These are runs of 8 systems, one row a step. Runs of the same system follow the same rule from any start.
trace 1, z_716 (9 x 18):
[[ -1   7   7 -10 -14  10  12   1   0  -5 -17 -19 -25 -29 -24 -13  17 -27]
 [ 26   5 -12  20   3  -1 -28   1  12 -23   5  11 -13  27   4  21   9  -5]
 [-41  -5   1  -8  19  -5  -9 -16 -11   9  27 -18   8   0  16   4   1  19]
 [  8   2  13  -9  -1  28  19 -13  20  24 -11  29   3  -8 -12 -19 -13   1]
 [ 10  23 -17   8 -24 -32  -4  17  13   1 -21 -12 -11 -13   8   2  14   2]
 [-15 -27   5 -11   7   1 -25  -7 -18 -13  -5  -1  -4  24   9   6   9 -34]
 [ -5   0   0  16   4  11  10  -7  -2   0  14  23  40  -1   3  23 -13  27]
 [ -9  10   6  -2   4   3  19  -3  -5  18 -12 -23  -7 -38 -30 -18   9  -3]
 [ 45   1   0   4   2  -4 -27   7  16 -14 -11  12 -16  15  -8  -2  12 -11]]
trace 2, z_682 (9 x 18):
[[ 18 -14  14  17 -11   8  14   7 -26 -27  17  -4  11 -10  -5  24 -15  16]
 [  4  20  -4  10   9  21  28   5  11 -18  24 -12  -9 -25 -27  -7   3   4]
 [ 19  14  -8   1  23  16  -7  -3  17   6   4  -8 -36  26 -18 -16   1  -8]
 [  1 -16   7 -14   8  -8 -15  -7  -4  13  20  -7 -24  29  28 -10 -19  19]
 [-15 -24  21 -23 -13   9  23  -6  -6   6   9  17   6 -12  20 -20 -20   0]
 [ -9   4 -15  11 -17  -5  33  16  10   2 -16  19  -1  -5   8 -17  -5 -33]
 [-10 -11 -17  27  16 -24  -8  12 -22  -4  -9 -12  -5  14  -3   1   8 -33]
 [ 16 -24   6  21  29 -11 -11   5 -22 -14  19   7  30   5  -3   8  -3  11]
 [ 15  11   3 -11  16  -1  21  18   7  -7  15  -9  29 -20 -16 -20  -3  26]]
trace 3, z_920 (9 x 18):
[[ 36   2  -2  19  35   0  -4  11  -5  -2  -1  -8   8   6 -37  -8   2   3]
 [ 31   8   4 -19  10 -15  -9  17   3  -6  14 -25  -5   4  -1 -15  -4  33]
 [ 16  -2  20 -42 -17  27  10   3   5 -12   6  -6  -9   6   0  -9 -16  13]
 [ -5   6  -5   3 -33  18  28   2   1  -2   7   2 -28  11  17  11 -27   3]
 [-27 -16  -1  19   1   8  11 -13 -12  -6  22  -2 -35  -1  10  -2  -4 -26]
 [ -1 -17  -5  32  23  -9  -3  -5   7  -5  20  36   1   6  15 -11   2 -18]
 [-17   3 -15  -3  33 -21   7  12  11  11  11   8  30   2   8 -32   5  -2]
 [ 11  -9   0 -20  12  -7   5  18 -10  19 -31  -1  25  17 -12 -23 -12  -8]
 [ 14  -7   2  -8 -21 -23   6  28 -27  -7 -18 -23  14   3   6   8 -15  10]]
trace 4, z_971:
[[ -3   4  -2 -31  22   6  10   9  10  20  -9  -1  16  13 -10 -37  -7  -5]
 [ 14  12 -17  -9 -19 -24   6  28   1  11 -23 -10   2  25  15  -4 -19   9]
 [ -2 -26  16  -8 -27 -15   1  10 -35 -15  -7 -13   9  -7  16  15 -10   1]
 [ 11  -5   2  22  -5  14  17   7  -7 -35  11  15  26 -18 -14  21   2  -4]
 [ -9  12 -10  25  27   9  16  -2  -3  -8  30 -23 -17 -14 -23  -3   5   1]
 [ 24  -5   7  -5  29  18 -15  -9   6   6  12  -1 -27  29 -13 -15  -7   2]
 [  6   7   1 -28  -9  -6 -12   0  25   3  18   7  -7  13  34 -13  -7  28]
 [-20  -6   9 -34 -30  11  25   5   2   2 -13   6   5  -5  16 -15 -12 -13]
 [ -6   0 -20  30 -21  -7  25  15  -6  -6 -14  17  -1   9  11  11 -12 -25]]
trace 5, z_716:
[[  3  -5  16  -1 -20 -23  -6  -3 -13   9 -10 -22 -21 -40   0  -5  11   6]
 [ 14 -12   7 -12  -3  15 -18  -2  13 -39   7  23   1   6   4   3  18 -27]
 [-31  27 -24   8   9   5   3  -3   4  -6  17 -14  20   9   0  26   4  17]
 [ -5  -4  13   1  14  19   2 -24  -8  41 -14  -4 -21   0 -23 -11  -8  -2]
 [ 33   2   8   6 -18 -26 -18   3  19   4  -5  21  -5 -18  18  -5   7  18]
 [-33  -2  -4 -32  -6  -7 -10   5   1 -21   1 -12  10  -3  16  -5  23 -25]
 [ -4   8 -10   9   1  31   6  -7  -1   3 -13  19  20  31 -14  27 -13  -6]
 [ -6   3   5  25  -1 -18   0 -11 -20  29  -6 -21  -8 -29 -11  10   0  22]
 [ 24 -21  24 -11   7   1 -19  -7   9 -12   0  19  -8 -20  -5 -23  18 -19]]
trace 6, z_283:
[[-20   8  -6 -19  26  12  -8 -10  24  -1  15  19  32   6   3 -12  13   0]
 [-16  29 -14 -21  -3   2  15   6  14  31 -26  -8  17   6  -9 -10  -6   8]
 [  3  -6   9 -15 -30 -19 -11   4 -18  19 -39 -17  -7  -5   4   5  -1  -1]
 [  1 -19  18   3 -30  -1 -13  -6 -15 -28  -3  10   9 -20  12  28  11  -7]
 [-13  15  -7  24   6  23   7 -14   4 -22  20   2   3 -21 -20  23  17  -6]
 [  9  24 -10  13  25  13 -15 -14  17  18   2 -10 -24   9 -26   1   9   7]
 [ 10   3   7 -28   7 -13 -35  -9  19  16   2  -2 -14  14  19 -16   4  19]
 [-26  -6   9 -40 -22   8   7  -6  12   1   0  15  12  -3  29 -11  -3  -2]
 [-29  12 -13  11 -31   7  31   1  -1  12 -22   5   1 -10   2  13  -8 -16]]
trace 7, z_682:
[[ -8  -1   8  33   2  18  -7 -33  -1   9  10  18  -5 -13  -7  29   2  11]
 [ -2  15   0  12  12  -9 -12 -18  29  16  13  12  -9 -33   0 -14  22  14]
 [  1   4   0 -29  10  -7 -34  -9  27   7 -12  12   1   7   8 -18  24 -12]
 [-18   1  -6 -26 -13 -11 -18  -1   3  10 -17   7  26  25  29  12  -3  10]
 [-22  -4   8  -4 -26   0   9  -6 -20  15 -29  -1  26 -21  -1  21  -3   2]
 [ 13  11  -4  28 -24  -3   1   1   2 -10 -20   8   2 -29 -14  24  18 -10]
 [ -2  17 -12  17  14  -4 -29  -7   7 -22  11 -16  -6  -8 -13  20  33  -3]
 [  3   9   5  -9  25  19 -29 -23  11   5  13   4  14  13 -12  13   9  25]
 [  2  19   9 -25 -11   2  -4 -13  20  30  -6   0   2  -8   7  -7  -6  38]]
trace 8, z_920 (9 x 18):
[[-21  18 -20 -11  16 -13  -8   2  33  -2  17   7   5   3  20 -22  18  -3]
 [-12  -4   0 -22  15  14  -6  -8   1  30 -23  12  20  31  -5 -10 -10  -8]
 [ -3 -10   3   8 -18 -29   4   7 -24  27 -23  -7  12  -6  14   7 -17  17]
 [ -1 -16  17  -8 -19  -6   2   6 -17 -24 -11  -8   6 -35  -8   0  19 -24]
 [ 15  20 -19  18  -4  10   0  12  11 -33  -3   9  14   8 -13  27  12 -10]
 [-13  19 -10   6  32  11  -8 -10  -5   4  19 -32  -3   7 -23  10   5  17]
 [ 37  -9  24   0  11   8 -15 -17   4  22   1   8 -18  -3 -13 -12  -9  25]
 [  5  11   3 -24 -27 -16   0   6  24  -1   7   1 -17 -13  31 -18   1  18]
 [-26   0   0 -30 -21  27   7  -9   7  -5 -12  10  -5  17   9   2  -1 -29]]
trace 9, z_658 (9 x 18):
[[  9 -28   9  20   9 -26  -9  -2  -5  13   4  34  15  -4  25 -12  -6   5]
 [  3  -4   6  -4   5   0  25  14   6 -14   3  12  23 -38 -13 -27  10 -14]
 [ 12  17 -20  -5  -5  -1  12  31  -5 -17 -23 -21  12  16 -21   4   2 -17]
 [  5 -16   3   1   8 -21 -19   8 -33   0   0 -27   6  22   7  16 -12  19]
 [ 23 -20  29  -3   4  14   3  -8  -7  -8  28  10   4 -14   1  -4 -15  29]
 [  5  25  -9  -4  -7  18  29  10  23 -18  22 -10 -21 -11  -7 -12  -2   6]
 [-14   7 -18  -3   7   7  -4   2  -3   4  -1 -22 -33  40   0  -1  -6 -22]
 [ -5 -23   1  16  10 -10 -10 -12  -6  23   8  26   0  27  29  -1 -21   6]
 [ -5 -12  11  11   4  -3  27  -5   8  12  10  27   6 -36   3 -29  -3  -6]]
trace 10, z_968, 9 rows:
[[-23   8  -9  -4  43  -4  -3  -5   5   8  28 -20   8  -1  -7 -19   9  12]
 [ 29  -1  10 -24  16  10  -5   4  11  20 -16  11  10  19 -15 -24 -10   7]
 [  8   3  -6 -14 -27 -30   6  25  -5   7 -12 -13   1  10  27  -3 -18  19]
 [ -5 -29  12  -7 -22   6   8   8 -28 -24  -8  -4  -7   3   6   7  -6 -32]
 [ -1  -2 -11  42   1   9  12  -3  -3 -22  24  22   6   1   5  26  -7   1]
 [-17   4   0  14  32   8  15  -9  -7   8  23 -20  -4 -26 -26 -13   6   4]
 [ 38   7   3  -5  26   0 -15   3  26   5   3  12  -6   6 -14 -29   7   6]
 [ -6   5  -6 -36  -1 -22  -9  16   4   5   3 -22   6  20  26 -15  -8  20]
 [  7 -21  13 -21 -23  17  11   7 -19  -3 -22   9   2  23   3   4 -23 -17]]
trace 11, z_283 (9 x 18):
[[-13   0 -11  -9 -13  -6  11   7   1  29 -36  14   5  20  10 -12 -13 -22]
 [-11 -14  -4  15 -17 -35  -3  10 -25   8 -22   1  22  -9  19  13   0  -5]
 [  2 -18  12  17   7   2  -2  -3 -21 -17  -7   8  31 -28 -21  14  16 -16]
 [ 22  24 -12  15  15   9  -6   8  11 -23   4  -7  16  -7 -32  15  18   6]
 [  8  13   1 -24  20   9 -23  -2   1  -2   7 -38 -13  14 -19  -1   9  16]
 [ 13   1  18 -37 -17  19  -8  -9   9   4   6   0 -10  15  14   3 -17  30]
 [-20   3   6 -13 -33   5  26  -3   6  -1  13  -3 -23 -18  24  -5 -12   7]
 [-10  -7  -4  26 -17  11  17 -11  -1   7  -9  17 -35  -2   3   2  -7 -32]
 [ -5  -5 -16  44  14 -24 -16  -6   2   6   8  19  -8   8  18   6   6 -10]]
trace 12, z_92, 9 rows:
[[ 13  -9  -5  12  24   8 -33  -8  -2 -10  -1  12   4  35 -10  16   9 -16]
 [  2   8   2 -12  11 -14 -10   3  -3  12   6 -11  36   0   5   7  -6  45]
 [ 18   1  23 -34 -20  21  11   0   4   5 -22  -2  -3 -19 -19 -15  -1  -2]
 [  8  20 -19   7 -30  -5  -1   8  17  -8  -7  -3 -39  16  17  11  -1  -9]
 [-37 -14   7   3   6   3 -17 -23 -21  -5  22 -18 -11   0  13  20   5  -1]
 [  5  -4   9  25   9  17  15 -17   7   9  12  36  22 -17  -7   5  -9  17]
 [ -2  22 -13   0  16 -18   8   9  23  17  -5 -11  -6 -23 -13 -33  17  -3]
 [  3 -14   0 -16   8   0 -29  -3   4   2 -20  12  -8  33   5  -9   8 -34]
 [-16  -1  -9  -3 -14 -19  -7   7 -12   5  -7   1  33  14  27  24 -11  21]]
trace 13, z_971 (9 x 18):
[[ 14  -3  -8   8  -4  19  16  13   4 -26  -2   9 -21  17 -10  -6  -3 -40]
 [-22  -6 -16  18  16 -12  -6  -2  -4  -6  35  -4 -10  25  29   7  -8   7]
 [  2 -25  21 -12  20  14  13  -9  -6  16  10  22  20  -1   0 -24 -20   8]
 [ 20  18 -16   2  -5 -18  24  29  24  -2   0   8   1  -8   6 -30  -4   2]
 [-14 -16  -3 -19  -2 -15   2  19 -26 -13  -4 -31 -10  15   9 -10  -2 -24]
 [ 13 -13  -3   9   2   7   1   9 -14 -18   6  18  33  29   7  25 -18   9]
 [ -3   1   7  13   3  -3  29   4  -9   0  28 -12   7 -34  -3  -7 -12  32]
 [ 32  -5   8  -1   8  17  14  13   2 -18   1  -3 -23   1 -27 -24  -1 -24]
 [ -2   8 -19  -2   7  -8 -14   9  11 -23  29 -11 -17  33  24   4  -1   5]]
trace 14, z_658, 9 rows:
[[  7   6 -20   3   5 -26 -23  20   1 -16 -21  -6   9  15  -1   2  22 -27]
 [ -7 -19   8 -13  21 -14 -20   2 -22  -3   2  -3  46   8   4   6   2  12]
 [ 20   5  17 -11  -3  14  18   4  -2   5   0  -1  27 -23 -21   0 -13  34]
 [ 16  22  -1 -14 -24   2   8  12   3 -10  -3 -36 -31 -12 -11   2   1  12]
 [ -5  -9   2 -11  -8  12 -23  -8  -9 -20  13 -15 -30  31  17  21  -1  -6]
 [-21  -5   0  17  14  18   3 -24   5   6  33  22   1   9  17  11 -12  16]
 [ -6  14  -3  16  15  14  19 -14  21  29   0  14 -18 -17 -17 -23   1  -6]
 [  6   9 -15  -5  -7 -19 -10  10  20  12 -29   8 -19  11   8 -20  11 -29]
 [-24 -24  -1 -11  -3 -22 -13   4 -14  -2 -12  11  30   9  27   1   4 -21]]
trace 15, z_968:
[[ -3  -2   6 -43 -14  24  -7  -5  12   4 -14   9  -7  31   9  -7  -7 -13]
 [-13   3 -12  15 -30  -5  12  -2  -6  22 -15   9 -10  18  24  20 -24   6]
 [-18 -23  11  23  -8  -9   9 -11 -22   8  -9   4 -13 -29   0  -1   4 -27]
 [  0   3 -11  27  17  -8  -6  -1  19 -16  11  30  20 -17   0  -3  24 -15]
 [-24  20 -16 -10  33  -1  -3   3   4   7   2 -21  29   2 -19  -5  16   3]
 [ 35   6   7 -15   6   4 -18   4  -2  18 -31  -5   9  16 -26   2  -4  12]
 [ 12   0   9 -16 -34 -23 -12  11  -9  -6  -8 -18  -1  -9  22  15  -3  29]
 [ -7 -13  16 -18 -30  23   5  -5  -8 -33   3   0 -10  -9   4  14   5 -22]
 [-12  18 -17  30  -4  23  10 -14  13  -8  20  13 -17   8   1  27  -3   0]]
trace 16, z_92 (9 x 18):
[[-11 -27  19  -1  12   1  22  -2 -28  16   4 -11  -4 -19 -10 -24 -14  -8]
 [ 28  -8  -8  23  -3 -13  18  20  10 -12   3  30  -4   5  13 -19 -11 -14]
 [-25  -4 -16 -10  19 -19   5  22 -13 -19  14 -29  11   8   6 -15   8 -17]
 [ 18 -20   6   7  13  20   9   8 -22  -8  -7  14  23  27 -17  10 -21  -9]
 [ 23   9  -7   6   0 -25  17  28 -10   2   4 -27   3  -7  -2  -8 -15  30]
 [ 19 -21  22 -26  -2  15   2   7  -9 -25   9 -12 -23   1  -7 -19  -2 -19]
 [  3  10 -19   9  -7   7  18  14   8 -21  24   6  -6  31  20  12 -22  11]
 [-27 -10   7  -2  19  11  22  -5 -26  11  18 -30  -6  -5 -12  -8 -14   5]
 [ 31 -16   8  24   6   5  20   3   4   9   6  31 -14   3  -1 -19 -23  -2]]

Name the system that made each run.
trace 17, 2 rows:
[[ -1   6   5 -12 -25  19 -11 -15  23 -16   5  30   8   2  20  22   5   7]
 [-46  22 -12   9   2   9   9 -18   4  12   4 -13   1 -21  -8  13  14  -2]]
 -> z_658
trace 18, 2 rows:
[[ 19  10   0   0  -3 -21  21  23  11  -6   2  -4  11 -38  -5 -27   7   9]
 [  9  -5  -4 -16   0  10  -2  16  -7 -25 -15 -15 -12  19 -17  -7   8 -40]]
 -> z_283
trace 19, 2 rows:
[[-33 -17  -1  16  -1 -10  25   0 -32  15   7 -15  -3  -5  10   0 -20  -3]
 [ 25 -19   8  31  15   2  11   2  -1  -8   2  30   3 -16 -15 -15   3 -22]]
 -> z_968
trace 20:
[[-24   5 -11  -3  -8  34  11  -8  -2  -8   0  10   3  34   2  25 -14 -16]
 [-20  -8  -3  40  15  -6  10 -15 -22  24  13  -5 -10  -5  -1  10 -15   9]]
 -> z_920
trace 21:
[[ 34  14   9  11 -12  -1  17   3  13  20  -7   8  -6 -24 -12 -10 -13  30]
 [  5  -1   1 -18 -13 -21 -14  13   3 -19  -3 -22 -29 -12   9 -17  21 -21]]
 -> z_716
trace 22, 2 rows:
[[ 15  -6  10  -7 -24  -6  25  17   8 -22   7   7 -10 -31  10 -23   0  -9]
 [-18  -3 -18   4   5   6  11  15  -4 -35  11  -6  -6  17   2  -1   7 -40]]
 -> z_971
trace 23 (2 x 18):
[[-22  12   2  10   6  26  11 -29  16  31  -6  20   0 -14 -14  -1   1  -2]
 [ -6  10 -11  19   6 -24 -13 -11  17  38 -19  12 -16  -8   5 -15  10  -7]]
 -> z_92
trace 24, 2 rows:
[[ 45  -7  12  28  -1  -4  -1   4  -3 -14  11   3 -15 -20 -14   2  -3  16]
 [ 12  -2   0  -7  21   3  -8   8  12 -34  35  -9 -19   1   0 -20  14 -10]]
 -> z_283
trace 25, 2 rows:
[[ 15  -6  -3  -4 -11  19   3   2  13 -17  13  21 -25  34  20  -1 -19 -10]
 [-35  -9  -6  14   5  -3  21  -7 -14  19  21  -4 -14  10  22  -2 -25   6]]
 -> z_968
trace 26, 2 rows:
[[ 24   4 -11  21  27 -17 -21  10  14 -25  13   6   4  -3  -9  -7  25 -10]
 [ -1   6  -4 -31  29   5 -23   4   5 -11   6 -11  29  24  -8  -3  11   8]]
 -> z_92
trace 27, 2 rows:
[[ 17  16   6 -38 -10   1 -13   8   8  -1   0 -29 -10  11   1  -3  -3  29]
 [  2   4  11 -31 -43  22   6  -2  -1 -13 -10  -5 -10   7   9  19 -11   5]]
 -> z_971
trace 28, 2 rows:
[[ -6 -21   0  15  40  10 -13 -10  -8  -9  20  10  -4  19  -8  -7   7 -26]
 [  2   3  -2   8  28  -6   7   1   9  20  16  15  34   4   3 -10 -15  35]]
 -> z_968
trace 29:
[[-20 -13  10 -11 -10  22   3 -12   6 -28  23  25  14  -6  19  11   5  -9]
 [-24  32 -22  21   4  18  26  -5  14   7   1   1   6 -10 -19  11   4  -3]]
 -> z_716
trace 30:
[[ 25 -17   7  12   6  -7 -23  -5  -7  15 -12  26  13  27   8  12 -15  12]
 [ -6   3   9 -25 -16 -23   5  13   0  -1   0 -16  23 -32  14 -11   4  24]]
 -> z_92
